128 stands for zero in the data rows.
Here are some points:
[145 111 121 129 142 128 177 141  94 145  79 104 111 110  83 163 112  99
  57  73 180  83 113  91 108 123 121 114 141 153 158 110  88  95 128 111
  62 121 153  92 129 135 108  88 188  89  86 146]
[116 135 115 146  83 159  88 152 119 105  47  69 119 138 134 156 122 142
  58  76 122 128  99 105 223 110 137 117 129 110 148  84  89 116 158 142
  58 150 119 113 178 144 170  95 153 105  97 118]
[135 127  98  74 156 103 145 144 122 113  88 180 141  65 141 133 167  65
  40 138 151  99  99 153  68 138 144 148 138 216 169 140 112 113 139 107
  88  96 157  60 106 126  86 142 112  83  73 104]
[180 122  84 130 103 137 123  55 134  37 161 159 145 204 126 115  56 155
 192 152 132 125 126 138 109  77 155 159  92 132  52  92 138 112 128  89
 202 127 102 149 144  97 174 139 119 157 179 149]
[122 111 103 124 127 164 162 116 112 140 179 184 176 139  95 105 112  62
 146 153 117 187 151 160  81 112 140 104 158 178 163 123  80 134 124 126
 123 125 139 122 106 114 106 129  84  97  51 125]
[114 155 168  55 180 111 119 193 100 171 205 143 110  86 145  80 131 140
 163 171 156  83 151 153 128 204 122 103 184 103 137 163 160 191  73 174
 105 148 185 175  97 110 151  90 129 169  88 114]
[109 166 161 135 150  97 172 148 124 146 127 114 156  87 169 138 190 109
 134 165 148 127 180 123 155 206 100  93 179 125 140 145 161 154  86 162
 141 108 134 148  21 153 136 130 108 126 134  81]
[148 105 120 142 166 101 159 124 128 137  55 118  77  66 124 132 112 130
  70 123 172  68  68 144  89  99 140 186  82 121 158 138 119  93 126 119
  89 169 113 107 132 129  71 159 148 148 128 134]
[122 151 138 110 158 102 127 109 102 132 164 146  88 124 101  98  67 124
 183 110 161  98 132 177 130 167 145 116 165 101 116 137 150 159  88 166
 140  99 154 135 102 114 168 146 118 164 113  73]
[117 109 118 163 104 181 181 123  91 170 169 117 146 181  65 151  63 104
 145  80 130 176 163  85 122 118 118  90 151 120 152  95  40  90 124 125
  99 152 128 118 157 163 129  89 157  96  77 165]
[109 161 152 127 168  96 169 148 104 132 128 119 176  84 177 146 190 119
 137 163 143 134 180 126 155 196 104  88 184 123 127 129 167 158  77 159
 150 109 123 158  22 154 133 118 119 115 137  79]
[104 166 145 140 148  99 182 137 117 144 124 105 156  83 174 134 190 107
 145 164 140 113 185 134 171 199  91 112 179 113 132 142 164 149  86 175
 138 120 123 143  20 152 129 122 116 130 138  90]
[131 108 121 189 134 155 162 109 131 185 140 129 126 139  87 110  59 130
 158 125 150 162 141 140 108  68 149 160  84  89 157 120  94  93 143 145
 116 188 110 156 144 136  84 148 127 150 113 148]
[119 161 129  97 176 103 141 101  92 142 161 142  86 120 112  82  65 140
 174 115 154 102 127 182 121 165 142 122 163  99 110 135 160 157 103 155
 130 105 153 141 117 105 171 152 121 148 115  62]
[117 127 121 126 123 158 164 125 134 137 166 181 174 142 100 103 110  68
 132 153 124 182 149 169  86 119 148 106 146 178 173 129  79 132 123 138
 129 124 132 122 116 126 107 134  84 101  64 125]
[144 110 114 142 163  96 169 132 134 146  47 113  85  58 123 141 105 137
  71 119 184  86  88 134  90  80 138 185  76 127 171 136 115 103 132 126
  88 161 131 111 122 132  74 155 158 155 118 131]
[125 123 103 127 129 141 159 124 114 144 175 188 171 134  97 106 112  63
 142 144 116 187 153 162  78 118 149 106 145 174 167 129  72 122 136 117
 121 134 135 119 132 116 112 129  80  79  59 118]
[100 161 159 124 158  96 178 135 114 141 125 118 153  88 169 135 193 119
 127 168 148 121 175 124 158 201  96  95 177 121 135 141 160 152  80 158
 130 111 135 154   5 142 127 128 109 128 134  89]
[138 139 121 166 104 114  86 160 154 109  17  90  94 106 160 132 119 160
  84 131 132 133  93 158 201  56 161 181  81  76 138 104 127 118 159 144
  79 198  97 140 178 117 145 156 111 163 130  98]
[112 152 152 135 172 100 182 150 115 137 120 109 152  91 178 144 194 102
 142 152 146 122 181 131 159 204 117  98 173 118 126 136 164 146  89 160
 140 110 129 138  19 161 127 127 105 124 147  83]
[120 158 139  44 147 103  44 170 109 132 177 163 124 134 138  99 181 101
 112 194 127 123 147 161  99 175 116 109 167 127 141 160 118 173 113 120
 144 134 152 136 139 101 129  91 156 136  94 112]
[145 125 110 179 143  89  69 101  90 139  97 121  58 173  91 122  53 179
 151 122 164 118 103 177 114  85 126 187  69  61 112 119 121 105 145 129
 155 163  94 151 179 124 152 158 186 190 174  92]
[100 112 171 166 126 117 113 110 158 184 126  90 154 121 150 178 231 148
 139 104  53 158 141  77 137 165  62 109 106 120 120 162 175 149 150 124
 202  53 112 104 116 164  89 137 111  87 211 148]
[161 105 119 152 171 104 158 130 138 153  54 132  88  77 119 133 108 135
  74 113 180  69  77 132  81  93 114 195  67 135 154 139 124  99 148 122
 100 165 132 109 133 131  80 151 162 143 112 129]
[122  95 115 179  98 168 185 109  96 181 167 121 148 188  71 152  53 106
 160  73 140 183 162  79 118 114 123  90 155 114 147 107  54 105 138 134
  97 146 133 128 152 171 114  89 155  92  76 168]
[109 159 151  96 135 124 155 177 144 103  88 112 132  66 181  83 122 124
  91 119 124 111 110 172 213 145 170 125 160 131 135 114 170 175 109 192
  44 145 156 142 103 133 166 149  55 134  70  79]
[123 142 152 119 148 102  62 173 116 163 134 112  84 134 133 114 126 170
 140 179 147  89 128 131 114 127 117 150 109  54 124 155 127 140 128 138
 147 190 116 183 157 133 111 119 197 209 155 144]
[143 108 107 130 146 124 161 127  86 146  88 115 106 118  90 173 114 112
  67  63 170  84  99  84 106 141 104 125 143 147 148 123  90  97 133 107
  75 118 157  84 132 152 105  98 189  95  96 149]
[118 161 125 101 107 133  61 165 150  69  61 142 156  92 164 123 162  89
  47 134 104 145 106 174 184 104 164 134 136 165 158 123 126 142 158 132
  79 137 110 100 147 105 143 162  70  98  72  85]
[118 133 131 164 114 121  73 169 162 120  23  94  92  97 159 128 114 158
  84 128 134 119  91 167 189  71 153 179  74  92 137 104 125 110 167 155
  76 198  94 151 178 118 156 178 108 171 131 111]
[156 109 120 160 161 101 153 130 129 146  46 116  82  66 118 140 114 132
  80 122 183  71  75 133  79  90 133 195  81 130 163 129 104  93 137 114
  92 163 116 107 115 126  75 150 162 149 124 133]
[115 157 114  98 112 125  72 154 148  71  61 143 145  88 161 110 173  91
  47 146 100 139  92 183 180 110 171 133 134 173 158 112 132 135 146 135
  80 144 115 110 151  90 159 158  76 104  74  72]
[105  75 163 153 110 176 177 102 156 212 189 140 159 152  78 109 102 135
 189  62  57 178 137  96 103 121 110 109 116 143 136 157 120 123 148 137
 145  88 154  93 149 141  84 135  73  94 135 185]
[111 162 149 105 139 125 154 174 151 105  76 122 123  75 161  99 129 131
  90 133 126 104 114 173 211 138 166 125 151 133 142 117 167 163 112 192
  45 162 162 131 102 102 176 145  59 130  87  86]
[186 109  72 134 103 123 113  65 133  23 166 152 124 205 118 104  69 148
 198 147 137 119 124 140 113  75 162 155  97 133  63  98 149 111 127  91
 203 120  99 135 140 100 184 133 122 161 180 136]
[115 157 133  50 142 103  50 161 118 132 192 169 120 136 141 106 178  99
 100 190 128 132 143 164 109 172 120  94 168 128 144 151 116 161 122 120
 139 133 139 149 140 103 124 106 163 135  99 106]
[152 126  97 151  92 130 152  75 154  39 125 118 189 151 176 158 193 130
 150 192 111 159 179  86 146 106 130 123 123 153  83 109 146 105 104  87
 206 132  72 149  41 151 140 118 113 137 201 153]
[145  98 124 190 129 162 175 108 124 181 133 126 119 147  83 108  45 136
 167 127 146 159 140 143  97  70 142 152  85 106 157 129  97  93 130 152
 118 189 113 155 136 131  92 152 117 165 123 141]
[112  65 158 162 119 203 168 101 161 222 177 134 148 130  82 109 103 140
 195  64  59 179 128  95  99 115 111 100 118 118 150 159 142 121 147 136
 158  83 151  99 145 141  89 143  67  88 132 190]
[111  74 165 161 111 188 168 102 147 227 191 126 151 145  86 115 103 142
 187  70  56 170 119 100  88 128 113  98 102 121 133 159 138 127 141 149
 149  89 162  94 150 144  78 148  67  89 138 181]
[109 175 159 138 159  94 168 132 109 132 118 107 162  76 177 150 203 118
 149 156 138 125 178 134 163 198 100 104 172 119 133 139 159 151  84 157
 143 102 130 141  32 155 128 122 107 136 128  74]
[167 123  88 131  91 129 123  63 145  38 164 166 137 210 125 107  56 156
 200 140 126 128 135 141 100  83 161 150 107 143  53  97 145 119 125  92
 203 121  96 140 152  97 186 144 117 166 177 141]
[154 112 110 161 162  97 163 128 130 154  45 130  91  73 122 132 113 130
  74 122 190  68  82 144  73  84 142 193  78 130 152 139 106  96 138 125
  86 168 128 102 128 138  81 161 164 149 129 129]
[141  97 123 195 122 153 170 115 123 172 130 132 129 139  86 103  58 132
 170 133 150 160 144 149 102  66 143 159  90 102 157 125  90  98 121 137
 114 184 109 150 151 137  97 150 121 161 110 151]
[ 98 109 179  95 131 130  70 173 140 200 205 126 114 137 130 112 167 166
 153 128  61 119 114  90 119 175  92  97 130  89 128 189 178 159 141 141
 162  92 168 125 159 131  88  93 149 142 171 174]
[110  82 173 154 120 184 170 110 159 216 190 127 162 142  79 114 110 130
 193  65  52 170 130  92  95 119 109 100  98 123 143 168 144 128 150 135
 148  83 158  93 151 142  74 137  62  85 130 183]
[128 121 110 119 131 154 145 112 124 147 173 192 171 135 101  93 118  65
 128 135 128 186 151 164  90 121 139  97 144 182 161 121  82 127 124 124
 127 128 133 118 117 111 118 151  85  97  48 117]
[129 137 141 116 141 101  52 180 110 164 142 117  77 134 127 128 120 169
 138 180 154  95 127 132 115 129 116 149 114  54 131 149 120 141 132 141
 135 201 126 183 161 122 101 111 203 194 155 138]
[117 104 139 144 123 138  74  73 132 166 153 120 105 160  80 121 102 172
 182  52  76 138  97 135 113 132 103 133  85 100 102 163 173 137 170 120
 182  44 138  95 189 124 135 153 134 122 186 134]
[141 111 112 133 139 132 164 122 104 149  84 107 101 104  99 170 116  98
  66  60 173  86  90  93 110 132 117 129 136 153 155 110  81  91 121 112
  69 122 144  86 133 153 115  94 193  95  89 149]
[165 113  72 133  96 135 112  56 138  35 172 156 128 206 128 106  58 156
 198 145 129 130 139 139 114  86 155 159 103 128  54 101 146 102 128  91
 205 128  97 148 146 105 180 148 129 160 180 134]
[124  78 159 161 111 190 169 104 152 221 195 140 160 138  85 111 111 139
 198  63  64 168 117 106  96 120 113 102 110 135 132 160 140 127 145 144
 138  89 159 103 153 142  85 144  58  92 133 180]
[111 167 117 103 101 125  67 161 160  74  52 139 146  89 164 123 178  96
  49 143 106 150  98 182 179 107 167 122 133 176 163 112 132 140 158 138
  82 129 119 106 158 101 161 152  74 112  65  83]
[140 135  96 158 107 116 156  78 157  33 123 121 192 158 181 166 190 129
 146 189 107 152 194  77 137 115 118 121 128 152  72 116 143 104 116  74
 213 122  66 155  52 131 134 129 131 125 209 148]
[125  96 121 180 128 155 165 112 117 178 134 124 124 133  91 115  53 135
 175 129 152 167 137 151 106  65 143 161  84 100 154 127  94  92 144 136
 115 188 119 155 143 131  90 148 124 150 115 160]
[175 120  74 140  97 115 122  57 135  37 169 167 124 196 126 111  57 153
 196 146 133 115 137 135 103  81 153 150 109 132  63  98 144 116 136  84
 202 119 108 149 158 104 185 142 125 162 182 142]
[117 143 127  94 120 123  71 154  78 164 162  93 104 182  97 152 124 136
 126 124 161 122 143  78 154 158 100  85 180  70 121 142  87 137 117 128
 108 148 148 146 178 147 148  55 230 150 125 151]
[110 162 138  43 132 113  53 172 112 131 178 172 118 119 136 121 177 105
 109 193 129 121 142 160 102 179 127 106 170 146 144 155 112 164 118 109
 137 120 147 152 145 113 122 109 158 137  96 111]
[116 114 176  83 138 133  60 160 137 206 200 124 108 143 120 126 174 167
 157 121  61 112 126  91 111 174  86 107 142  91 126 189 170 166 139 132
 165  92 166 128 177 122  98 108 151 137 166 172]
[157 106 122 147 169  98 156 135 139 152  48 131  87  79 125 139 107 131
  61 117 177  77  78 139  84 103 136 197  79 135 160 114 117  88 135 128
  73 169 130 118 121 132  63 162 166 151 116 120]
Here are 24 more points, each followed by its number:
[106 164 151 133 167 100 181 136 110 149 121 107 161  89 158 146 198 111
 138 180 130 122 172 123 141 198 100  97 178 125 142 127 161 155  84 158
 140 118 141 156  18 160 129 132 115 121 132  94] 0
[114 168 108 106 115 118  66 163 153  68  63 145 139  94 168 116 175  95
  47 155 100 151 112 181 186 107 161 140 131 165 148 111 128 146 151 133
  76 139 116 113 153  96 151 168  69  95  76  82] 1
[ 97 159 171  53 165 107 121 186 108 161 213 136 107  98 150  84 126 139
 157 180 158  99 159 156 124 205 134  91 190  89 124 155 157 193  71 168
 104 147 182 175  91 117 143  98 140 173 107 116] 2
[123 144 139 114 143 104  64 161 119 170 153 108  85 133 122 120 124 182
 133 166 151 106 117 135 114 125 121 151 109  50 125 147 110 142 122 133
 138 199 116 179 162 112  92 102 193 197 154 120] 3
[149 134  98 159 111 120 159  88 151  32 116 117 191 151 187 164 191 131
 160 199 122 155 178  97 135 109 117 128 116 151  56 113 151 108 104  88
 217 126  54 161  55 149 128 117 113 120 195 146] 4
[164 115  83 134 102 123 122  59 142  32 160 164 135 201 116 102  56 159
 196 147 131 121 129 142 104  90 152 148  99 137  57 106 140 108 128  88
 195 119 102 144 158 104 183 129 127 157 182 145] 5
[104 179 162 127 163  97 178 144 113 146 125 117 163  80 172 156 187 119
 144 171 144 122 185 106 155 204  94  89 181 122 140 146 159 151  67 152
 134 110 121 150  24 152 131 121 119 129 141  79] 6
[168 116  75 129  90 137 120  56 133  28 163 159 135 205 122 110  56 160
 200 147 134 123 121 152 112  83 154 154 112 141  57  83 137 111 121  94
 207 112  91 146 152 101 185 139 125 155 182 135] 7
[147 120  88 125  72 151 125 134 201   8  82 127 171 144 192 104 113 137
 118 160 104 122 117 124 198  43 190 159  93 172  80  86 149 105 142 123
 115 170  95 133 140  95 164 146  68 128 154 144] 8
[119  59 163 156 123 179 171 101 155 213 202 132 149 130  83 114 101 129
 191  60  61 186 136  98  84 122 108  90 104 131 137 161 135 120 160 137
 149  88 154 100 145 142  80 142  62  80 143 178] 9
[115 159 157 133 168  95 174 139 119 139 134 114 153  87 157 150 200 103
 141 157 137 129 180 130 160 195  98  89 178 126 142 134 155 160  91 160
 133 119 127 155  22 152 134 125 112 129 131  84] 10
[102  96 165 132  94 155  90 153 185 146  84  87 136  96 160 129 155 168
 105  75  36 127  81 125 188 107 133 143 100 132 133 145 178 137 175 154
 105  96 140  89 192 125 130 154  60  98 142 148] 11
[ 99 106 176 137 106 153  88 151 181 146  86  90 129 110 155 125 162 159
  97  75  37 127  75 118 195 111 131 143  78 120 124 154 177 142 179 159
 101  89 136  96 192 128 134 159  62  98 160 140] 12
[159 124  88 147 102 122 146  86 150  29 133 119 196 163 179 157 181 118
 149 201 120 146 183  92 133 107 113 127 135 152  78 105 139 102 119  86
 211 129  65 154  64 130 137 127 121 124 195 163] 13
[131 125 153 114 150 109  56 177 121 166 143 104  81 137 137 117 125 176
 139 175 158 111 133 134 125 131 114 164 111  58 124 150 119 137 136 129
 132 188 124 186 160 128  99 109 196 199 168 132] 14
[145 112 134 162 164 108 166 136 131 152  43 122  86  62 120 139 110 132
  76 119 182  87  94 143  76  94 139 193  85 145 154 127 117  77 147 116
  72 170 124 104 123 135  72 158 161 149 116 133] 15
[151 139 101 160 105 112 150  90 152  50 129 128 190 170 185 156 196 119
 151 185 114 146 187  90 130 114 119 122 119 161  62 110 153 113 116  80
 209 117  70 156  57 138 130 127 123 136 201 156] 16
[118  69 157 160 122 189 177 112 148 210 193 142 153 147  81 105 102 144
 195  73  41 180 123  96  90 115 105 110 104 146 134 167 136 132 156 138
 146  82 164  98 142 132  81 141  69  84 148 182] 17
[140 120 112 131 141 118 179 120  92 150  78 102 104 114  93 175 110  96
  64  53 172  84 109  82 101 128 119 125 143 160 156 107  98  96 127 113
  60 123 148  73 132 147 102 101 200  89  86 152] 18
[116 137 122 165 112 114  86 163 157 113  23  87  89 112 159 124 116 161
  90 131 143 122  91 160 197  74 151 195  69  84 147 104 132 123 164 153
  75 199  77 146 184 115 140 162 114 169 130 108] 19
[168 121  86 137  95 136 124  62 135  37 168 151 133 212 123 107  60 151
 194 141 127 124 124 142  98  82 152 162 100 131  46 100 140 107 128  80
 209 124 103 152 137 100 184 137 131 161 180 129] 20
[133 110 117 133 133 128 173 128  94 150  87  98 102 107 100 161 114 101
  58  65 172  94 104  82  97 139 122 132 148 153 162 108  82 105 134 112
  67 116 153  80 128 150 103 108 190  90  91 146] 21
[171 106  80 129  93 131 129  55 137  35 164 157 126 212 121 110  48 138
 192 147 131 132 129 144 110  82 156 154 102 134  66 101 139 115 129  91
 205 123  88 145 147  91 186 145 132 149 184 143] 22
[113 162 131  43 146 111  54 176 102 128 186 163 125 126 139 106 183 100
 115 188 130 123 154 150 104 169 126 102 164 124 143 159 117 163 119 118
 146 127 148 140 132 102 130  96 159 143  98 116] 23
Which three of these numbered points are nearest to each point below, looking only along the 3 directions in which the first points spread most? Their numbers follow each, nearest first.
[124 138 146 129 149 109  53 168 115 167 146 117  74 140 123 112 125 170
 145 179 154 106 128 132 124 122 115 153  98  57 123 148 122 128 123 130
 128 190 124 192 161 137 103 113 197 207 145 132] > 3 14 8
[127 132 152 123 151 102  62 163 110 179 152 115  81 137 113 124 126 165
 150 170 166 109 139 134 132 130 124 160 109  54 120 156 112 141 122 125
 134 187 128 178 177 130 105 108 187 197 164 132] > 3 14 12
[124 141 137 171 108 121  75 156 158 111  27  88  90 108 159 124 111 169
  78 119 147 126  83 169 204  67 153 181  59  89 136 101 126 112 167 141
  80 204  87 142 173 113 139 163 120 175 133  99] > 19 15 8
[135 124  88 155 101 126 151  93 155  36 125 118 192 173 188 166 207 121
 149 192 121 144 178  91 136 104 123 134 125 163  74 100 147 104 110  83
 207 125  75 156  45 149 140 133 118 129 209 146] > 4 13 16
[108 179 148 126 168  98 181 136 113 140 134 107 169  88 160 140 201 104
 134 151 144 132 170 121 150 199  98  97 171 132 132 140 171 155  82 156
 140 105 130 155  20 155 140 130 116 122 135  78] > 6 10 0
[122 167 105 102 112 115  84 174 158  76  59 146 140  91 179 121 174 105
  48 140 111 147 106 179 175 113 167 130 145 178 164 110 121 154 156 144
  73 132  98 112 157  83 156 166  74 100  77  83] > 1 14 3
[117 166 108  98 110 139  59 159 158  67  60 146 134  95 169 122 174 104
  56 144 106 137 106 181 196 110 167 123 137 174 165 112 117 144 150 136
  82 137 119 108 146  90 154 150  74  97  71  84] > 1 14 3
[113 163 152 130 150  95 168 137 117 137 130 115 164  82 176 139 199 112
 130 170 136 129 177 127 157 194 101 101 182 124 138 136 160 160  88 161
 135 115 135 143   4 156 126 131 123 130 139  75] > 6 10 0
[171 124  74 140 107 119 115  71 132  24 155 158 116 205 128 117  57 144
 201 146 138 125 131 152 108  81 156 164  97 137  49  95 141 111 135  78
 203 124  87 149 141 113 177 138 115 159 183 140] > 7 20 22
[176 113  76 126 109 126 127  65 136  38 167 160 126 200 121 104  59 144
 193 137 127 119 129 154 107  81 148 158  99 134  60  99 138 114 118  89
 207 114 100 149 132  95 166 130 119 162 179 143] > 5 20 22
[155 109 119 150 158 100 152 134 157 141  51 117  87  64 117 144 104 132
  68 106 181  77  89 141  82  98 126 187  68 135 165 125 106  95 136 126
  78 163 136 117 131 132  78 148 162 145 119 131] > 15 18 19
[121 169 120 104 116 130  80 164 156  66  59 144 147  84 162 118 171  99
  55 143 103 141 104 182 184 110 167 137 129 167 162 101 138 145 152 144
  84 141 114 112 146  98 158 148  80 102  63  78] > 1 14 3
[120  71 170 153 118 184 176 104 158 204 184 140 145 147  78 113  99 133
 194  70  48 169 120 103  95 122 113 106 112 129 135 165 138 119 149 133
 139  73 149  93 159 141  88 130  67  86 145 189] > 17 9 11
[126  75 151 119 152 135 166 127 172 174 110 131 117  65 107 134 158 131
  88  69  94  90  66 103  67 130 114 145  91 163 161 169 154 118 151 119
 107  63 166  53 136 131  65 146 107  71 149 163] > 21 18 11
[154 112 128 147 163 101 157 140 140 163  50 126  81  68 123 136 113 141
  76 131 181  78  73 150  78  87 133 185  81 134 166 132 112  91 132 126
  77 153 129 105 134 138  80 152 155 152 128 133] > 15 18 21
[105 164 149 139 148  91 176 147 122 138 133 105 161  89 175 136 191 109
 137 183 143 132 188 126 163 185 110  90 185 114 143 135 162 154  80 173
 140 114 127 163  20 161 142 126 112 124 131  84] > 6 10 0
[109 173 121  92 106 121  77 160 173  77  59 158 145  88 166 123 171  96
  39 142 110 140 103 182 192  99 160 123 124 163 156 112 130 141 151 132
  84 137 113 118 156  90 155 149  81  95  71  84] > 1 14 3
[115 157 113 103 111 121  74 161 154  76  63 146 134  95 169 116 170 107
  46 151 101 138 115 170 197 106 167 130 136 176 165 108 127 145 156 141
  76 130 117 114 144  81 160 163  61 110  67  77] > 1 14 3
[141 108 114 131 133 122 171 126  86 142  77 106 108 110  92 165 110 111
  65  65 172  87  99  80 103 139 128 135 135 140 156  96  98  83 129 107
  63 122 155  75 139 161  94  94 192  93  96 149] > 18 21 15
[106 154 121 103 115 118  72 160 154  78  58 143 156  95 174 115 178  96
  39 148  98 152 106 184 185 108 162 134 135 170 161 107 121 145 153 143
  82 140 114 106 164  90 166 156  73  96  71  76] > 1 14 3
[112 162 122  91 102 131  76 165 161  73  63 147 134  93 173 105 173  97
  53 152 107 148 115 192 183 107 165 132 141 178 157 113 119 138 150 127
  76 138 122 102 157  92 159 155  78 108  75  78] > 1 14 3
[ 89 147 127 182 113 114 135 118  80 138  99  71 147 168 126 211 175 111
  97 110 132 165 183  55 159 162  79  95 164  97 135 115  88 109 128 104
 164 109  89 136  99 169 130  93 208  99 150 118] > 12 11 23
[107 164 151 130 166  95 167 140 121 145 131 108 163  80 173 139 198 115
 130 165 142 131 191 125 161 190  90 103 180 122 141 134 155 152  82 154
 146 115 134 153  17 151 125 123 119 137 134  76] > 6 10 0
[105 167 154 134 155  96 176 137 110 134 121 113 153  87 176 149 192  98
 124 159 140 122 179 126 150 201  96 103 179 112 136 147 155 155  90 163
 147 110 129 159  16 149 134 126 110 129 136  79] > 10 6 0
[106 163 116 104 107 121  76 161 165  69  61 150 140  94 170 129 161  96
  39 151 101 148  91 184 179 102 167 128 132 165 156 116 135 147 146 137
  77 128 107 100 154  94 162 150  81 102  85  87] > 1 14 3
[115 146 173  48 174 107 125 183 107 167 202 142 110  93 161  86 135 124
 173 177 149  83 136 143 146 216 129  84 199  99 119 153 150 184  67 178
 103 146 184 164 109 124 142  96 134 167 105 108] > 2 0 10
[132 113 116 134 136 141 181 126  91 156  76 101 118 103  96 163 106 103
  70  77 172  98 111  86 107 140 118 120 141 146 159 104  74  95 129 120
  65 128 151  80 138 143 106  96 190  81  90 156] > 21 18 15
[143 125  86 149 101 132 153  93 149  32 125 118 196 156 180 152 192 118
 151 203 110 152 182  87 139 111 105 122 118 161  81 104 140 113 114  89
 216 127  66 157  46 145 126 117 128 128 211 162] > 16 4 13
[150 109 119 152 165 104 159 139 136 160  54 136  83  57 116 132 104 139
  65 125 184  56  86 145  83  99 134 191  76 137 157 122 122  88 138 126
  81 164 127 115 117 121  71 155 161 148 122 140] > 15 18 19
[108 166 123  96 107 120  64 157 156  65  59 151 146  98 173 113 170  85
  40 140 100 150 105 174 178 104 162 130 129 181 157 101 127 140 163 140
  78 134 121 114 155 110 152 151  76  86  73  86] > 1 14 3
[118 165 126  49 126 110  54 166 112 127 193 167 118 119 136 110 174 100
 107 186 126 132 142 139 112 170 122  97 167 132 133 161 107 174 117 118
 152 137 143 159 129 100 131 104 152 145  93 111] > 23 2 10
[103 170 113  97 110 132  85 162 156  66  62 151 151  90 158 118 168 117
  43 142 110 150  96 189 182 115 171 140 130 180 160 115 126 146 159 130
  82 138 109 105 150  84 157 153  71  92  73  71] > 1 14 3
[115 166 118  97 112 132  62 165 149  65  65 143 134 102 167 107 165  95
  49 149 108 144 101 187 184 106 168 137 122 159 158 116 129 140 145 136
  74 146 102 113 157 102 162 159  76 107  72  74] > 1 14 3
[117 174 153 122 154  99 171 149 122 138 125 113 151  73 168 142 193  99
 147 157 144 127 175 134 160 204 103  92 171 124 136 132 164 148  82 160
 142 108 128 152  15 160 137 141 117 119 141  83] > 6 10 0
[139 131  92 158  99 127 163  94 140  41 126 122 192 152 193 168 185 119
 156 193 119 150 184  88 139 116 112 121 121 154  80 107 145 114 112  94
 221 126  66 163  61 141 138 127 124 129 208 162] > 16 4 13
[109  67 164 164 116 190 165 111 157 217 194 141 145 147  81 104 116 145
 194  78  53 182 129 100  98 112 107 100 109 135 149 151 143 121 167 139
 143  72 161  94 150 138  84 152  62  79 139 186] > 9 17 11
[115 147 150 118 139 108  57 162 104 161 135 122  77 132 127 120 127 183
 138 185 154 101 137 124 108 121 116 159 122  58 130 147 122 144 124 130
 134 198 126 181 158 121 104  99 203 211 152 123] > 14 3 8
[134  74 156 121 149 141 160 129 170 188 110 119 123  68 121 130 165 139
 106  63  93  94  72 109  78 144  97 145  90 167 129 167 168 121 157 128
 115  55 175  52 127 134  63 143 112  71 159 170] > 11 12 21
[111 166 121  96 108 119  76 157 148  65  57 153 144  91 173 115 162 103
  50 140 104 155 103 186 187 100 172 128 126 159 160 110 124 143 159 138
  75 131 111 104 150  95 152 163  66 116  70  83] > 1 14 3
[121 165 112  99 116 124  69 152 157  65  72 141 143 100 167 123 172 108
  50 141 110 147 100 174 186 101 175 132 130 169 162 113 123 140 161 137
  85 136 105 108 158  91 161 154  74  97  82  83] > 1 14 3
[125 134 143 121 146 105  58 163 105 164 138 113  85 129 133 116 117 166
 140 182 164 111 114 128 121 128 110 139  97  63 136 156 114 134 123 124
 131 194 115 181 174 122 104 110 194 199 158 129] > 3 14 12
[175 125  76 138 102 131 126  61 138  38 174 158 127 203 114 107  56 148
 185 142 131 137 135 141 103  76 154 165  95 142  54  96 142 119 130  95
 192 116 104 145 143 100 185 140 115 153 180 139] > 5 22 20
[122 169 149  99 127 125 143 181 159 117  81 111 123  59 176  96 108 130
  96 125 122 100 108 179 217 146 170 121 156 141 141 117 164 167 116 192
  38 163 158 127  99 106 178 151  60 141  66  80] > 1 23 2
[148 110 127 145 178 108 169 137 132 152  40 119  75  63 123 133 124 136
  73 124 176  71  83 145  73  87 135 190  77 142 160 133 110  92 141 125
  88 173 129 113 124 134  80 162 154 138 118 136] > 15 18 21
[135 139 147 112 153  96  74 178 106 172 142 110  84 143 124 123 123 184
 145 171 146 116 140 123 123 134 126 150 107  67 123 153 114 137 129 139
 128 201 113 191 160 129 100 116 193 204 157 133] > 3 14 12
[112 149 133  90 112 125  68 163  71 165 177  92 106 174 104 156 132 142
 123 125 150 126 141  76 144 169  98  73 162  73 122 121  88 135 113 125
 115 153 145 157 178 148 133  49 232 138 117 142] > 12 11 3
[106 115 199 101 130 146  58 156 140 203 202 120 113 142 134 114 183 169
 167 132  66 129 119  94 100 183  92 107 129  92 125 187 172 161 143 140
 168  96 162 125 182 137  98 105 148 138 180 171] > 12 23 11
[159 108 127 143 164 100 155 134 148 156  56 122  82  76 123 134 114 123
  78 123 185  81  86 138  77  97 141 193  68 129 156 117 117  92 145 130
  71 161 124 113 125 128  64 147 156 150 126 131] > 15 18 19
[110 143 140  94 126 120  74 161  78 160 174  99 114 179  96 154 126 134
 129 122 142 124 144  75 138 166  98  87 173  79 129 118  83 141 114 125
 124 150 158 160 174 149 128  46 233 145 119 147] > 12 11 3
[114 163 166  47 156 110 130 185 103 159 216 137 110 102 152  69 131 131
 161 171 161  84 154 137 135 205 137  92 187  86 123 164 158 194  64 170
 102 134 198 188  91 124 144  95 148 168  96 104] > 2 10 0
[124 164 139  52 141 116  52 162 113 129 183 179 126 131 149 109 178  97
 107 199 129 131 141 149 106 181 113 100 168 136 136 166 114 172 125 122
 139 137 143 149 144 103 133  96 162 136  96 104] > 23 2 10
[149 100 134 151 172 101 161 139 140 157  41 117  87  77 124 137 114 132
  68 114 183  77  85 130  81  82 142 199  76 126 149 137 118  96 140 127
  81 151 126 122 129 127  66 145 150 160 126 136] > 15 18 21
[118 154 147 100 121 135 147 174 146  99  93 116 133  70 184  97 123 121
 100 131 142 101 107 171 205 140 175 126 156 135 137 113 167 163 102 190
  43 159 153 132 104 118 168 155  64 145  70  73] > 1 23 2
[152 109 124 151 167  98 158 135 141 143  51 129  84  72 113 139 101 128
  65 121 186  74  92 133  82  96 137 190  66 136 153 125 116 103 132 135
  78 173 118 116 128 130  74 154 165 148 123 135] > 15 19 18
